Each path below is one point turned by a fixed rotation once a step. After each direction that follows a path, write how fast that rotation turns it, in degrees per step (0 if it stays still).
Each turn is a multiple of 5 degrees from 10 to 175, or 0.
Each row of a path follows its step; steps can be skipped.
path 1
step 1: [-28 -25   2  28  21  35  43   2  -8   7 -11  -9   2 -18  -1  24 -29  12
 -27 -15  -4 -24   1 -10  11  14   1 -38 -25 -16 -11  15 -11  17 -28  30
   5  22 -17  10  15 -20  -5 -12  10  13 -27 -34  17]
step 2: [  4  20  -3  40 -21   6  -7  32 -14   4  27   2   9 -10  -5  26  20  22
 -26 -21 -14   0 -10  14 -24   5 -22  28 -35  -6 -13  -2 -33  22  15 -24
  -4  42   7  42 -13 -24  -2  14  -9   1  10 -29   7]
step 3: [ 25 -18  -8  -9  26  14   5  33  51  38   5  23 -15   7   0  16  -4   7
 -17  -4  30  12   8  27 -12   9   8  35  -8 -13  16  29  23  28  -1  22
  -4  29  -9   6 -27  -8 -17  24  -4  30 -12  -5 -14]
step 4: [  3 -23  -6 -13 -28  14  10   2  18 -29 -29  10 -32  -9  36  21  -8  39
  -2  14  20 -51 -13  15 -14  -5  15 -19 -16  26   8   1 -21  35  -1   7
  35  16  11  18  -5  -3   4   0  -9  26  15   5 -19]
step 6: [ -9   4  -3  36   8  10  -3  -2  14  11  13  28   6   3  -1  26 -23   1
   7   9 -17 -11   5 -13 -21   3  28  13 -28 -14 -25  22 -31  23  -3  -9
  17  33   1 -28 -50 -22  -1  22 -28 -37  -1 -34  -9]
step 7: [  0 -47 -24  16   7  -4  22   6   3  20  12 -18  19  -5 -16  33  17 -16
 -19   3   4   0  -2  -6 -38  17   9  -4 -28  19   1   4  32  42 -32   1
  28  16   5  16 -12   0 -23   0  -1  45   4 -24  -9]
step 10: [-27 -16 -18  29 -31   8  11  17  -8 -11  40 -10   2  -1 -10  27   0  35
  -3   8  -5 -21 -21   3  13  -3  20  27 -12  -7 -25   2 -60  18 -24   4
  12  17  19  30 -15 -20   5  18 -30  17   4  -1  16]
step 11: [ 33 -12 -13  36   8 -30  29  20  21  12   9  19  -7 -12 -13  -7 -24  -8
 -43  10   3 -13 -11   0 -13   6   8  39   6 -15   4  -8  19  23  -4  10
 -18  48 -15   1 -22 -13  -3  -5  -8  40 -29 -16  -9]
step 12: [  9 -17   7  16   2  32  -6   8  26  -5 -15   7  -6  19  21  15 -11  12
 -17  -2  10 -38 -18  28 -23   1  11 -17  -5  25  25  19 -22  19  19  -9
  39  36   6  -4 -32  -5   6 -16  34  -5  -2 -46 -19]
step 14: [-22   9  -1  29   0  47  16  17   6   5   0  44 -12 -24  16  27   5  28
  -1   4   1 -11  21 -26 -10 -18  19  25 -18 -32 -41  10  -5   5  10   0
  19  41  -4   0 -14 -23  10   8 -26  -3 -10  21  -9]
Speeds:
[ -4  -7  -2   2 -17   5   3  -5   2   8   3  -4  -7   2  -7   6  -1   0
  10  -7   0  -2  -7   3   5   8  -3  -9  -6   0   0  -1  -2   8   1  -7
   6  -8  -3   3   4  12   4  -9  -1   5   1  -6  -1] => 130
[-10   1   4  -5   2   0  -4   6  -5 -10  14   0 -11  -1  -4   8  10 -13
  -1   0   3   3   3  -1   5   5   6   7  -4   0  -4   5  -7  -2   3  -2
  -4   2 -13   2   2   1  -7   2  -3  -6  -1  -5  -9] => 95
[ -7   6   1   0  -5  -2  -4   5   2   8   4   8  12 -10   0   2  -1   7
   7  -6  -4  16   4   5   4   5  -6   4   4   1  -4   2  -9   1  -9  -1
   5   2   6  -1  -2  -2 -11  -6  -5  -9   0   0   3] => 95
[ -2  -4   0   6   3   0  -2   0 -20  16  -2   6   2   0  -3   1   0  -3
   1   0  -4  -8   1   1   1  -8   5   3 -10  -4  -4   2 -10   2  -1   0
  -8   2  -2  -4   7   2   7   0  -5  -3  -2   8  10] => 85
[ -2 -10   2  -3  -5   0  -3  -2   3  -3   6  -1   8   2   2  -4   9   3
   8   5   8  -7  -2   2   1   2   6  -5  -3  -1  -3   4   2   4 -10  19
  -4  -8  -4   0 -12   1  -4   7   2  -4   5  -1  10] => 115
